array([[  68,  125,  222, -260,  317,   -4, -596],
       [  -9,  413, -207,  238, -427,  154, -365],
       [-347,  358, -517, -303, -522,   66, -163]]) → 125

array([[-659, -382,  124,  281, -400],
       [-177,  229,  -87, -180,  126],
       [-659, -323,  132,  323, -336]]) → -382

array([[ -28,   27,  -17,  -74],
       [-428,  133, -587, -350],
       [-100,  -60,  252, -218]]) → 27

array([[ 223, -153,  467,  -56,  638, -290,  179],
       [ 211,  252, -378,  112,  -54, -332, -366],
       [ 279,   16, -182,   77,    0, -173,  -46]]) → -153

array([[ 326,  452, -286, -170],
       [ 646, -236, -102,  503],
       [ -39,   -3, -124, -554]]) → 452

array([[173, 577,  58,  87,  29, 173, 231],
       [  0, 231, 433,   0,   0,  29, 202],
       [  0, 144,  29,  58,   0,  29,  29]]) → 577

array([[ 122,  204, -387, -488,  579,  392],
       [  62,  193,  267,  237,  121, -148],
       [-243,  191,  197,  -30,  557,  237]]) → 204

array([[ 332,  418,  -85,  288, -651],
       [ 209, -104,  272,  -91,  152],
       [ 488, -165,  400,  261,  328]]) → 418
---
[[ 49 238 237 125 224]
 [101 131 115 105 208]
 [151 223  44 128 161]] yields 125

[[5 5 6 8 6 5]
 [3 1 6 4 3 5]
 [5 3 8 8 5 6]] yields 6

[[163  61 240  21  58]
 [106 109  55  21  86]
 [120  11 140  54  11]] yields 21

[[ 39  45 -12 -25]
 [ 22  20  16  -6]
 [ -9  24   6  26]] yields -12

[[-22  -3 -15   0 -26 -18 -16]
 [-24  23  29  43  44  36 -14]
 [  6  -5   1  -7   4   0   0]] yields -18

[[-766 -210  566  -61 -603  470]
 [-328   50 -536  695   66  735]
 [ 647 -130 -377 -378  579 -259]] yields -603

[[ 102  847 -521  605]
 [ 268  986 -214  747]
 [-146 -411 -175  751]] yields -521
---
196	-45	126	-348	95	-539
16	5	335	-188	142	-504
Out: -188

-102	345	9	66	-471	523	-338
616	-535	-558	331	121	-212	430
Out: 121

451	112	356	-275	-560
-381	-101	672	-435	-483
Out: 672

17	-134	405	-147	140	429	278
671	-402	-365	282	142	-7	219
Out: 142

-462	-87	-370	-433	408	-483	-451
-604	-138	-387	-475	380	-448	-460
Out: 380

-550	-210	-454	33	146
-154	-113	-424	-466	102
Out: -424
---
[[ 50 195 153  40 156 111]
 [191 217  74  98  77 110]
 [105 157 125  36   4 148]] => 217

[[3441 4392 4270 4677 3082]
 [9072 7510 5598 4270 4364]] => 7510

[[65 95 64 44 64 71]
 [98 60 74 11 80 97]] => 60

[[323 492 573 520 383 518 772]
 [485 412 428 238 487 205 778]
 [485 412 342 170 487 457 354]] => 412

[[487 462 405 447 444 541 479]
 [447 418 490 311 423 226 233]
 [311 714 345 192 792 522 178]] => 418

[[ 81 153 139 176]
 [213  61  30 168]] => 61
---
((-0.14, 0.20, 0.02, -0.07, 0.01, -0.13, -0.02), (-0.03, 0.20, -0.12, 0.06, 0.01, -0.09, -0.12)) 0.02
(-0.07, 0.11, -0.10, -0.02, -0.06, -0.11, -0.10) -0.10
(0.16, -0.05, -0.12, 0.13, -0.02, -0.01) -0.12
(-1.01, -0.42, 0.32, 0.93) 0.32
(-0.11, 0.13, -0.15, -0.12, -0.10, -0.04) -0.15
((-0.025, -0.131, 0.093, 0.193, -0.061), (0.092, 0.112, -0.053, 0.157, 0.215)) 0.093
---
[-102  488  565  618  311] -> 565
[ 268   40 -641  169  156  332] -> 169
[ 689   52 -144  606 -327] -> -144
[ 284 -577   -3  337 -453] -> -3
[101 -94 496 -28 120 621] -> -28
[-535 -167   11  128  396 -585 -114] -> 396
[ 275 -487  229   80 -531 -126] -> 80
---
[[ -32    6 -240  -53  -18  -35   85  -26]
 [  77   -5  -86   55   22   13 -107 -147]
 [ 103   32 -155 -163   14   60   97 -149]
 [ -38  -65  124 -369 -106  127 -127   44]
 [ 181   64   52 -329  -38  -57   38   70]
 [ -34   32   51  291  -97  -80  -55  295]
 [  39   -9  -42 -182   24   72  -34  151]
 [  15   14   75 -165  112   28  -12 -275]
 [  33   47   46 -579  -36   74 -159   47]] ⇒ -32

[[-241 -134  -37 -190  150  141   76   47   71  157]
 [ -65 -139   68  139  -28  300  -71  -17 -299 -115]
 [ -23 -283  565 -237  -79  183  -78 -301 -296  304]
 [  -7 -411   16   46 -372    7 -117  128  -77   63]
 [ 277  144    8  -68 -272  182 -344  122 -214   63]
 [-221 -192   90 -344  236 -251 -341  481  -24  115]] ⇒ -241

[[  64  196  -78  -82   30  174 -338 -143   11  -55  254  138]
 [   9 -107  376  407 -200  -39  248   -2 -123 -110 -487   32]
 [  86  138  173  143 -174  140 -109  -85   73 -103  -89  215]
 [ -77  230  -93 -126  -26  -75  -52   11   -5  -37  188  -43]
 [  55 -161 -356 -405  224   93 -159   99  183  209  369  -70]
 [ 145  -85  122  158   60  297 -276 -326  160  131  131  336]
 [-260   59   -9   45    3 -326  387  274 -283 -194 -285 -502]
 [-219  143  -46   51  -12 -238  102   64 -242 -169  -24 -212]
 [ 237    1  234  130  -85  244 -226 -304   98    3  -12  426]
 [-124   59 -114  -96  -53 -265  201  201 -116 -176  -98 -181]] ⇒ 64

[[-185   42  189 -278  148 -130   60  281  210  296  -49]
 [ 555  -79 -311  285  -15  -98  406 -425  -46 -364  133]
 [-245  330   79 -119  121  143  -22  116  234  123 -193]
 [-157  -24  218  148 -102  -43 -348   -9  146 -360 -247]
 [  25  -51 -289 -225  -14  -99   43   43   43   -4  228]
 [ -30  -85   77  110  -60   33   22  133  137  -28 -104]
 [-115  172   -4 -259  -61  170  249 -355  216  382  228]
 [ -81  197 -104 -140  139  180  -79  222 -274  -66   19]
 [  19  109 -154 -182   33  180 -113   29 -214 -129 -119]
 [-106  127  117 -145   96   26   49  151  206  154 -140]
 [ 308 -131 -243  261  -72 -194  118 -320   19  -78  139]] ⇒ -185

[[  37  133  455  207  122 -263 -537  -78 -165 -370 -114 -331  121   13
  -293]
 [  20 -376  -49  111  101 -399   27  -32 -225 -300 -195 -330  310 -180
  -281]
 [   2  -29  204  149 -250   65  151 -246  234 -235 -129 -194 -284  312
   -29]
 [ -16  -97  174  210  164  175  145 -100   33 -341  322 -312  -54 -488
    42]
 [ 245  479  215  308   40  -35 -217  216 -251   45 -215   47  168  231
  -146]] ⇒ 37

[[  75 -171    0  307 -162 -444  107  -31  259  -95   -7  -45  406  -97
   -17]
 [-186    0    0 -236  209  -48  109 -222   28 -144    0  214  106  218
     0]
 [ 218  -62  -56  533 -211 -279   16  -16   71   70    0  -58   98 -136
    -6]
 [-296    0 -122   58  133  -51    0  251  162 -170  449  129 -429 -220
   201]
 [ 108    0  133 -444    9  220  138    0 -404  293 -195   73 -622 -205
   252]
 [ -78  -47   43 -173   45  100  -19 -143    0  -89  -11  -54  233  218
  -210]
 [  74 -177 -123  303 -150 -454  104  -28  253 -100  -10  -43  408    0
   -14]
 [-277   14 -221 -395  136   -8    0  304    0 -263  227 -119    0    0
     0]
 [ 107 -179  -73  167 -240 -189  -24  111   -3   42    0 -163  -48    0
   -21]] ⇒ 75
---
Q: [[6, 6, 7, 8, 6, 9, 6], [3, 2, 2, 3, 3, 2, 1]]
A: 6
Q: [[720, -483, 81, -188, -2, 618], [411, -54, 401, 220, 467, 258], [283, -172, -520, 222, -217, 332]]
A: 220
Q: [[8, 4, 4, 5, 3, 3], [5, 5, 2, 7, 3, 3], [2, 3, 1, 6, 4, 2]]
A: 7
Q: [[72, 5, 28, 29], [57, 32, 26, 8], [51, 75, 84, 29]]
A: 32
Q: [[-27, 0, 12, 24, -16], [46, 20, 18, -28, -2], [-19, 32, 18, -27, 37]]
A: 18
Q: [[6, 7, 4, 2, 0], [6, 3, 8, 4, 5]]
A: 4
Q: [[107, 197, 125, 226, 202, 116], [92, 125, 51, 157, 206, 74]]
A: 226
Q: [[556, 503, 444, 830], [737, 620, 185, 678]]
A: 503
Q: [[65, 60, 219, 466], [193, 537, 816, 919]]
A: 60
Q: [[138, 153, 235, 124, 92, 32, 211], [118, 179, 90, 109, 192, 169, 140], [86, 200, 86, 112, 154, 163, 165]]
A: 192
---
-493 -92 -240 -186 85 -453 -74 -> 85
-355 38 -5 150 -485 -> -5
74 -242 -493 201 -57 -34 673 -> -57
167 -167 -150 -80 -501 -92 -404 -> -501
37 -179 89 -206 597 -> 89
-144 143 365 -290 601 -> 365
-100 431 33 241 203 -537 -> 241
-157 619 -401 186 -523 -137 210 -> -523
-103 -1 -236 -512 -> -1
---
19 -59 -53 -119 -505
-77 3 -43 276 -16
-> 19, -16

539 -373 49 98 -176 -278 591 -> 539, 591

-100 651 92 -375 -196 361 66 -> -100, 66

117 110 126 58 172 42 53
104 235 -15 -36 116 153 -2
184 290 -221 -72 83 90 506
-> 117, 506

245 -224 249 -185 4
141 -536 -26 -105 -194
-> 245, -194

-160 -112 47 175 -122
-548 -334 231 185 -77
-> -160, -77

-475 -286 -209 -110 -659 -227 390 -> -475, 390
---
-654 80 -556 88 -354 -> -556

263 612 -483 -261 518 351 309
580 375 -575 -654 561 486 495
551 402 -553 -361 616 514 308
-> -654

6 560 -153 43 -514 -> -153

-150 -16 -25 319 -81
169 40 334 436 213
377 -591 508 207 234
-> 334

-70 378 -226 -275 -525 -35 -496 -> -275

67 188 598 540 -38 12 240 -> 540

-148 -592 -623 -180 -423 -> -623
